Named moves (each a turn or a mirror), then the moves between two rows, first move first; the first pair answered
bape:
4 2 -7 7 3 -5 6 -1 4 -4 -1 4 2 0 -5 -1 5 5 5 -5 -6 14 9 -6 1 -3 2 -3 -7 0 -5 -1 1 -5 10 |-> 2 6 -7 6 2 -9 7 3 6 -3 0 2 0 0 -4 0 2 3 4 -4 -4 15 7 -4 5 -3 1 -2 -6 -7 -4 2 1 -4 12
-7 16 -7 -21 18 6 12 11 -30 10 -22 9 -2 -5 14 -1 -4 -11 26 22 17 18 5 27 27 -7 -21 -18 -8 25 4 5 -6 -12 -14 |-> -7 15 -8 -21 19 5 12 12 -31 12 -24 10 -3 -7 13 -1 -6 -10 23 21 17 23 6 27 26 -9 -22 -16 -9 26 5 7 -5 -11 -9
-2 4 4 4 -26 -3 -21 -1 -4 1 12 -21 3 3 -22 -11 13 23 -14 -6 -15 17 0 -6 -4 12 -9 -9 1 8 0 20 2 -28 0 |-> -1 5 9 3 -32 13 -10 -18 19 2 6 2 2 -17 0 -2 -10 -4 2 -16 -10 9 20 -4 -7 -5 15 -11 -5 -6 -3 17 -4 -27 -16
biz:
-4 0 7 -5 7 16 13 7 -3 0 -2 2 1 -13 16 5 2 -18 9 3 14 -5 14 1 3 -8 3 -8 -8 -8 -3 3 -4 -1 -2 |-> -2 3 3 4 9 9 11 2 7 -3 -4 16 -3 -12 14 6 -5 -19 18 6 5 1 13 5 6 -4 7 3 -5 -4 4 1 1 7 4
-3 3 -25 20 -27 20 -6 -14 24 -6 -3 16 0 38 -25 9 -19 21 12 -2 -14 2 1 6 -4 1 7 11 18 -27 16 -26 18 35 -14 |-> -1 -15 -9 -17 -27 38 -7 11 -8 2 5 -15 14 27 -20 2 4 26 -18 -15 10 -8 11 -6 -12 -1 3 -27 15 -30 -6 -23 1 19 -34
7 -16 15 -10 -23 27 14 9 13 6 8 -5 16 -15 12 0 6 -12 -24 -19 -11 -23 7 -14 -8 5 17 -16 -3 -17 -20 -15 -21 -12 -29 |-> -16 1 15 -31 2 18 22 5 -28 2 -7 9 5 -14 11 17 -15 -19 17 17 10 11 -21 18 21 -11 -10 -15 4 21 8 6 -9 12 -17
18 -15 -18 15 -17 4 -11 -12 37 2 6 5 3 8 11 -5 1 6 -15 -32 -21 -18 11 -19 -14 1 12 -1 -15 -31 -6 -28 -3 -8 -5 |-> -4 -18 2 -40 4 13 -6 10 -34 17 4 -13 0 -3 15 3 3 4 -2 -8 23 4 -8 6 6 -21 -21 -38 -9 6 -4 -5 -12 0 -20
Boke:
25 1 10 -2 -14 5 15 -21 -18 18 -9 9 11 -15 7 15 6 -20 62 5 0 8 22 4 25 -15 20 -16 7 27 5 6 24 3 16 |-> 7 -16 0 -10 -37 3 6 -4 -24 11 2 0 20 0 -27 15 -1 17 19 0 -63 -17 -18 4 3 -6 1 1 6 13 28 -6 1 25 -1
23 10 9 21 6 5 7 -24 33 -15 -5 26 6 -4 10 -4 2 -18 41 5 7 22 42 -1 17 -10 27 -2 3 -5 -14 -20 5 -41 -5 |-> 5 -11 -3 8 -22 -5 -13 3 21 -18 7 0 17 20 -32 -10 0 34 -21 7 -63 -4 -9 -8 -6 2 -2 13 4 -19 12 -22 -17 -19 -18
26 -50 1 23 11 4 -2 19 -31 49 3 -11 12 8 25 -48 1 -10 5 -18 -1 -14 13 5 6 -8 -13 -30 -21 29 -11 32 -9 -24 -3 |-> 21 -49 -1 25 1 18 2 -5 1 51 -4 20 5 -2 29 -31 -37 -22 20 -26 -28 -28 11 11 1 -22 1 -15 -27 18 6 26 -12 -5 -19
Then:
Between the rows of a pair lie 2 to 4 moves.
34 19 -14 22 4 -8 27 -3 61 12 -2 0 -14 -30 -16 -3 12 -34 3 -27 13 10 60 -41 -9 2 31 4 -10 9 -34 -3 -26 -20 -21 |-> 19 28 -4 -7 18 -1 34 -6 34 18 -12 8 -20 -39 -9 14 -6 -47 33 -9 35 28 53 -20 5 -16 21 -11 -3 36 -19 10 -26 -6 -28 | bape, biz, bape
11 1 27 -21 -8 31 18 -8 7 5 -4 19 4 -26 28 0 -14 -24 12 -16 18 -15 36 -3 7 -22 23 -24 0 -20 -19 -14 -11 -5 -26 |-> 10 10 -10 36 8 -24 -6 -9 8 -8 -3 2 -3 31 -22 -22 9 26 2 13 -27 6 -4 -3 3 25 -11 36 13 -2 4 -10 18 6 36 | biz, bape, biz
24 -3 16 -36 29 3 31 -14 31 -16 3 -21 17 -26 17 -11 -15 -13 -5 -4 51 -13 29 -31 -10 -19 8 -39 11 -62 -39 -14 -22 -11 -19 |-> 2 5 -4 -12 21 -17 28 -44 59 -32 -6 16 1 1 -15 2 -60 5 10 22 -24 -16 -23 -11 -14 -12 -4 23 17 -56 11 -15 -13 34 -7 | Boke, biz, biz
0 13 9 -20 4 30 19 12 -32 -3 -1 -19 11 -20 21 0 2 -23 28 3 57 5 32 7 13 -13 4 -17 -8 11 -23 0 -6 -21 -4 |-> -5 10 3 -2 -16 37 22 -14 12 -6 -11 17 6 -26 18 14 -42 -32 31 -2 6 -14 24 6 1 -20 22 7 -13 -12 -1 -16 -15 0 -24 | Boke, Boke, Boke, biz
14 3 8 4 -25 16 -6 -3 0 -1 15 -6 -1 -4 7 2 3 3 -23 -23 -2 -23 21 -5 -16 11 19 8 -4 -21 -15 -24 -12 -15 0 |-> 7 13 6 8 -21 14 -1 -22 16 -4 8 19 -12 -9 8 9 -19 -8 6 -12 -11 -19 17 4 -11 5 24 24 -3 -15 1 -22 -3 0 6 | bape, biz, Boke, biz
-33 7 7 -21 -23 5 10 10 -9 23 -18 5 -32 -58 36 -29 -42 8 -6 -28 -7 12 10 23 0 -23 15 -3 1 -24 7 31 -27 28 -53 |-> -16 28 1 14 8 -19 7 3 -6 17 -19 -4 -40 -44 48 -46 -6 -1 27 -20 39 45 40 17 14 -2 22 1 11 -2 -15 38 10 -4 -2 | biz, biz, bape, Boke
10 12 3 -1 -10 -29 -28 21 -17 -1 18 -24 0 12 -22 -10 31 15 -7 23 -24 5 -49 17 0 7 -7 -6 24 7 8 4 -8 -8 7 |-> 25 17 20 -12 4 -14 -14 11 -8 7 13 -15 -2 -16 17 -9 31 -23 24 18 31 16 -5 16 14 -7 14 -34 22 10 -19 8 -3 -27 3 | biz, Boke, biz, biz
-22 6 7 -61 -19 2 10 -3 -1 -9 0 16 1 1 22 29 3 37 17 -3 -17 25 -33 23 -2 -19 24 -26 19 -2 23 9 -52 -5 -31 |-> 8 20 1 -17 4 -14 8 -6 15 -6 4 -3 1 9 37 4 51 27 31 -14 35 42 10 4 4 6 40 -31 23 2 -11 6 -17 -50 17 | biz, bape, biz, Boke
-11 -7 -7 -29 -12 2 1 -1 11 17 -2 -7 1 4 -15 23 2 -3 -1 -7 -11 -13 -15 3 23 -8 -5 19 13 -11 23 2 -19 9 18 |-> -8 -8 3 -40 -11 12 2 1 6 22 -2 -12 4 -7 -6 27 7 -12 2 -15 9 -12 -5 1 22 -17 4 4 7 -14 12 2 -24 1 11 | Boke, Boke, biz, biz
24 14 14 -10 25 19 -14 -4 -13 -23 0 26 1 7 19 -3 -9 -42 21 -16 52 0 17 17 -3 -9 -14 -17 -21 16 -8 -12 13 -27 -8 |-> 9 7 10 -10 0 28 -12 -12 8 -30 -2 49 1 9 1 13 -47 -30 4 -15 -6 -21 -10 21 -16 -15 -15 9 -26 -5 22 -23 -1 2 -27 | Boke, bape, Boke, Boke
33 7 7 27 -13 10 3 1 15 15 5 -24 8 -28 -20 15 45 15 -2 -38 -4 -41 1 -34 -7 30 28 -6 16 -21 -17 -8 -66 -26 11 |-> 17 32 0 39 7 -7 10 -30 22 6 -17 21 -13 -17 -21 37 -2 -2 59 2 -20 -15 -31 3 14 21 13 38 25 7 27 5 -46 9 31 | Boke, Boke, biz, biz
6 -2 6 9 0 2 8 -8 29 6 -10 6 1 -7 13 0 10 -22 -6 -1 9 3 32 -14 6 5 24 4 -10 -9 -9 -18 23 -10 0 |-> -21 -15 9 -32 -4 9 3 11 -14 7 -10 1 3 -5 -7 14 -10 -1 -25 15 -16 -2 -11 4 5 -9 -6 -2 -7 4 17 -10 2 16 -24 | Boke, biz, Boke, Boke
-8 -19 -22 -16 3 -33 -2 6 -51 19 -3 -12 9 7 -42 1 -9 51 -34 17 -38 13 -46 16 -8 -8 -67 2 2 20 22 2 -20 31 -16 |-> 1 -6 -39 40 4 -46 -3 -29 9 9 -9 23 -1 15 -43 0 -27 39 -6 12 -60 12 -34 11 -7 6 -44 43 1 9 30 -9 0 34 7 | biz, Boke, Boke, bape
-6 -14 18 -38 5 34 0 20 -14 -1 -3 -14 9 -27 25 3 4 -19 7 -6 29 -8 24 5 1 -18 12 -36 -8 5 -18 3 -19 -18 -22 |-> 6 -19 -5 7 -13 8 -20 22 14 -10 9 -30 13 7 -14 -19 29 23 -36 -17 -22 -26 6 -20 -22 18 11 3 -10 -16 -14 -10 -13 -21 3 | biz, biz, Boke
-12 7 -1 -2 -1 -7 0 -3 -9 7 8 -6 -1 5 -15 -11 -10 14 -27 -4 -24 2 -9 -4 -24 -12 0 5 0 -2 5 0 -15 8 -5 |-> -8 23 -4 11 14 -14 7 -20 0 8 0 10 -11 6 -3 -9 -17 -2 9 11 -5 19 2 5 -7 -13 6 12 4 9 9 4 4 8 10 | bape, biz, Boke, biz
